Here are some numbered points:
[-22  -5  -9  49   8  40 -71 -21 -45 -47  -9  -1 -13 -41   1  27   4 -10 -86 -19 -50   9 -38   1 -24 -11  -3 -43   6  88   2  32] 0
[ 20 -20  -7  26  -7 -18 -32   1  59 -49  -9   9 -27 -29   7  22  19  29  17  -6  49  13  47  -7 -15 -10  33  -3   7 -21  21 -35] 1
[ -8  24  -4  -9   4 -15  -6   0 -49 -16  28 -30  37  21   5 -39 -23  12  -3 -18 -37  34   3 -28   7 -14   3  29 -38 -12  29 -29] 2
[ -4  31  22  24  11  13 -26 -13   5  -4  15 -17   9   2 -16 -42 -23  -7 -17 -18   4  24 -23 -32  -7 -17  34  20 -13 -26  18 -12] 3
[-47  -3  28  17 -52  29  13  -6 -10  39   7  -8 -24  12 -46  44 -31  15 -27  -2  17 -61 -25  54  13  -3 -27  51  40  19  36 -40] 4
[-38 -26 -15 -11  -5  -9 -12  39  39   3 -54  28 -39  18  20  19  13   4   6  38  46 -13  34  14  -4  22  16   2 -10 -33  -6  43] 5
[ -4  25  10  16   5  23 -12  -4   1   5   2 -17  -3  -6 -13 -22  -7  -1  -5  -8   6  13 -14 -20  -3 -12  21  11 -14 -15  13  -8] 6
[ -9 -14 -19  -1   6  69  41  28  -7  29  33 -42  72   3 -35 -69  11  19 -16 -28 -64  46 -34 -41  26 -42 -15  32 -41  -1 -34 -14] 7
[  8  -9  24  -2  -3  15  11  38  36  17  -7  36  10  38   9  -3  30 -12   9  42   3  -2  -5  -4   1 -12 -17  -6  21   4 -63  25] 8
[ -4 -14  -5 -45  52 -42  26  -8  31  20  12  34 -21   4   6   9  -3 -35  17  31  41 -52 -10   4  20   5  -1 -46  19 -13 -16  45] 9
[ 29  40  26  23  -6  58  48  -9   6   8   6  -4   4  -7  15 -16  21 -12 -19  -9   7  25 -10  -6   3  20  -1 -20 -42   7  -6  -7] 10
[  1  19 -26  -8 -28 -58  39 -41 -44  40  28 -28   8 -33 -19  35 -59  18  50 -39  26 -41  -7  77  -2  27 -10  54  42  -7  52 -69] 11
[-20  -2   0 -56  53 -61  31 -20  42  23  17  49 -29  32  10  14 -10 -47  18  30  67 -67 -11   4  15  18   3 -50  13  -6 -28  56] 12
[ 25 -34  42   0  -4  26  21  56  61  10 -16  39  15  34  13 -14  43 -22  10  63 -10   1 -11  -7   2 -14 -16  -2  27 -22 -82  36] 13
[ 13  42   1   4 -12  11   9  19   5  -4 -18 -46 -10   1  10 -13  -7   3  18 -24 -27  -5  -1 -12  -9 -15  13  10  -7 -13  -7  15] 14
[ 24 -28   8 -15   5   0  24   3  25   5  -4   6  14 -24 -41  -4  14   6  14 -12 -15  -3 -17 -12   8  -7 -22  -3  11  12 -25   2] 15
New points follow, each followed by the numbers of its three nearest points above by angle, seen from the average point of the numbered points, nearest first.
[ -9 -15   1 -15  19  36  20   7 -36  43   3   1  26  21  -7 -34  32  -7   2  38 -11  -1 -25 -21   8  -2 -16  -3 -33   5 -15   2] 7 10 8
[ -27   18  -29   -3   35  -44    1   28 -102  -13  -13  -22   22  -53   21    7  -17   -1    1  -11  -27   53  -22   16   -4    7    4   17  -22  -17    4  -22] 2 11 0
[-21   3 -25   7   3  22 -13  -4   1   7  -6  -9 -17 -32 -18  17   5  -2 -16  -4 -11 -21   6  -8  14 -10 -11 -20   0  21  10   1] 0 4 1
[ -2  15 -24   2 -17   6  -5  -6  19   2 -12  -5 -27   8  11 -10 -12  12  -8 -19  16  -5  40   9  -2  17  29   3 -31 -20  30  -2] 1 5 6
[-23 -67  13  -5  26  20  -3   3   5 -36  39  34  45  49  -4 -20  43 -16 -59 -17 -30  11 -14  -6  38 -51 -11 -13  -2  32 -54 -12] 7 8 13
[-29   3 -33   4   2  18 -22  -3   7   8  -7 -10 -22 -39 -24  24   7  -4 -23   4 -12 -25  12 -15  16 -15 -21 -33   9  28   7  -1] 0 4 1
[ 28  15  -9  13 -30  32 -21  -9  37 -11  -3  -9 -21  -1   6   3  -2  -2 -16  -6  -9   6  60  -9  -5  12   7  -3 -13 -18  39  -7] 1 6 14
[  7  65  28   6   9 -11   3 -15 -19  -8   1 -20 -28  12  30  -6 -27 -23  14   0  21   3 -19  -4 -20  26  28   1 -11  -7  12  24] 14 6 3
